In the rows, 128 means zero.
Turns, then the turns between two rows, first turn first; the first pair answered
P (before -> after):
[136 134  98 133 139 172 154  99 126 120 162  96  84 135 159 111 160  95
 147 145 131 118 141 105 159 110 121] -> [115 137 109  98  75 129 145 123 112 117 116 148 118 116 116 110 111 149
 131 146 164  92 180 132  93 140  99]
[136 112 139 154 180 129 117 139 129 136 159 108 140 146 134 140 130  93
 148 104  98 140  90 104 151 122 147] -> [110 123 140 132  71 121 131 158 159 118 118 105 135 126 106 138  79 116
 105 112 126 119 133 141 103 146 156]
[121 138 122 101  87  97 131 114  87 152 174 132 121 119 107 134 124 139
 131 145 119 129 150 155 126 108 107] -> [133 140 117 113 116 110 130 104  89 158 191 113 113 127 121 136 143 118
 139 143 107 139 134 143 151  97 115]
S (before -> after):
[143 149 127 133 119 153 141 149 140 113 158 147 130 114  93 138 109 101
 150 125 158 123 140 123 123 122 118] -> [147 136 131 131 126 145 135 152 131 111 152 164 133 117 104 137 107 104
 157 128 160 120 137 120 120 123 106]
[161 104 111 133 134 152 133 106 139 102 143 104  98 141 177 134 126  86
 136 145 115 135 105 128 166 116 117] -> [162  89 119 138 167 128 119 122 120 112 131 132 122 144 172 140 130  93
 146 138 104 137  92 116 163 125 108]
[125 113 138 124 119 105 130 147 115 127 108 155 162 125 114 137 115 156
 127 123 133 123 139 135  95 140 124] -> [119 147 129 132 101 121 153 136 132 133 129 118 153 124  97 149 116 151
 109 108 127 131 142 138 108 136 151]
[134 132 121 116 114 129 127 123 126 121 127 133 133 123 125 125 137 141
 130 135 140 132 139 124 118 127 120] -> [135 137 125 120 131 121 127 129 123 129 127 133 145 128 118 131 140 143
 134 129 126 136 132 120 122 130 123]
L (before -> after):
[134 110 127 129 133 165 134 147 128 114 108 120  74  92 159 123 114  90
 117 137 152 107 132 132 151 135 127] -> [124 109 141 129 125 140 129 173 126 117  81 138 101  91 139 133  98 102
 111 130 148 101 134 134 131 152 128]
[130 151 105 137 121 146 138 118 146 134 138  89 114 116 122 117 132 122
 125 125 130 126 119 133 131 115 140] -> [133 122 110 118 109 141 128 122 138 118 126 118 114 113 138  98 129 131
 132 141 150 116 129 143 117 119 110]
[114 151 121 143 139 145 130 118 126 126 162 118 113 134 137 159 136 113
 119 108  97 128 127 144 129 129 155] -> [124 120 118 126 131 152 118 108 117 114 160 142  97 135 168 130 141 112
 134 137 118 120 134 150 122 120 125]
V (before -> after):
[138 147 125 114 167  89 112 125  86 151 136 156 164 122  90 138 124 166
 156 110 140 127 126 124 110 129 101] -> [134 188 108 116 142 124 138 100 112 149 167 109 136 118  79 146 127 160
 138 103 143 139 137 132 128 112 132]
[156 131  98 116 130 133 136 123 135 121 118 134 150 114 133 128 100 125
 156 132 124 153 131 146 152 157 140] -> [157 131  97 115 128 131 135 126 137 118 117 134 149 116 135 130  99 124
 152 134 125 153 131 147 156 156 145]
[102 172 121 102 125 117 130 112 123 141 128 140 141 116 108 132 137 153
 144 101 156 113 142 124 118 150 108] -> [102 181 115 110 107 143 146 107 146 133 136 103 114 117 120 133 138 137
 131 103 151 120 140 130 135 145 130]
[149 113 118 132 156 124 129 114 112 143 139 113 150 113 128 159 148 112
 123 103 104 144 122 101 135 116 142] -> [153 114 119 134 150 122 132 115 110 141 141 112 148 114 131 162 148 109
 125 103 104 145 121 104 139 116 141]
U (before -> after):
[133 195 103 105 141 139 153  90 114 141 168 102 135 120 103 132 151 155
 139 116 144 127 139 130 147  96 155] -> [125 125 155 143 179  87 124 169 110 136  93 155 170 134 108 150 119 137
 139 108  99 121  98 117 128 138 150]
[142 104 132 130 162 107 151 122  95 176 167 131 131 129 138 166 144 104
 144  98 118 143 104  79 162 119 145] -> [134  81 147 149 129 120 159 145 130 155 142 112 105 129 160 164 127  80
 121 105 106 138  96  90 164 128 156]
[118 154 126 115  98 120 136 111 143 124 112 123 134  93 126 105 123 133
 133  96 180 119 167 144 124 114 133] -> [113 139 138 121 129  91 122 130 125 130  94 155 163  98 117 114 120 137
 145  88 170 119 153 129 116 128 124]
[135 142  89 111 126 129 119 102  93 127 164 148 106 144 118 111 148 164
 135 131 145 142 159 141 115 111 118] -> [127  89 131 139 140  98 100 160  99 121 102 178 125 155 127 122 123 144
 125 128 113 135 129 137 102 146 120]
Pairs:
Between the rows of a pair lie two turns.
[106 133 126 113 160 116 121 121 125 167 146 128 137 130  93 154 133 123
 127  86  79 126 104 125 127 122 106] -> [114  99 122  93 146 119 107 117 113 146 138 155 122 128 129 118 136 127
 144 118 104 113 122 135 115 115  65]  L then L
[144 115  86 142 143 179 147  62 141 123 175  80  79 139 179 114 157  90
 139 131 140 149 105 121 179  94 127] -> [125 139 121 164 191  90 134 126 114 172 123 135 186 142  84 180 125 127
 134  65  97 149  83  95 140 147 155]  L then S
[155 126 103 116 129 153 133 110 124 101 179 133 107 127 162 125 152 149
 173 132 137 107 157 102 154 114 129] -> [135 147 127 137 125 105 136 153 124 123 138 144 162 126  97 168 118 164
 150  92 110 107 149  98 125 152 166]  L then L
[119 143 136 132  96 128 139 139 133 123 116 120 121 124 113 132 110 125
 105 125 129 128 141 132 116 134 145] -> [121 118 146 135 115 116 128 156 125 120 100 142 129 131 125 126 107 119
 116 130 122 125 132 129 112 140 133]  V then S
[107  76 146 157 110 122 115 139 129 115  93 149 125 125 161 125 102 114
 104 125 123 146 115 130 120 156 140] -> [105 114 119 117  74 131 124  99 115 119 121 152 124 108 143 109 105 151
 108 138 165 139 155 144 106 143 121]  U then L
[142 117 130 141 144 116 149 139 131 143 151 161 146 132 126 151 134 126
 132 128 129 134 136 147 111 122 116] -> [139 130 128 149 117 131 165 136 152 139 154 136 132 126 123 153 130 119
 120 127 130 137 142 157 118 115 131]  L then P
[148 115 136 118 180 103 128 135 111 125 123 157 165 119 128 138 125 143
 146 120 129 131 102 100 136 133 106] -> [148 122 115  98 112 148 148 103 138  99 144 125 111 108 152 105 125 138
 132 149 166 125 137 129 138 114 100]  S then L
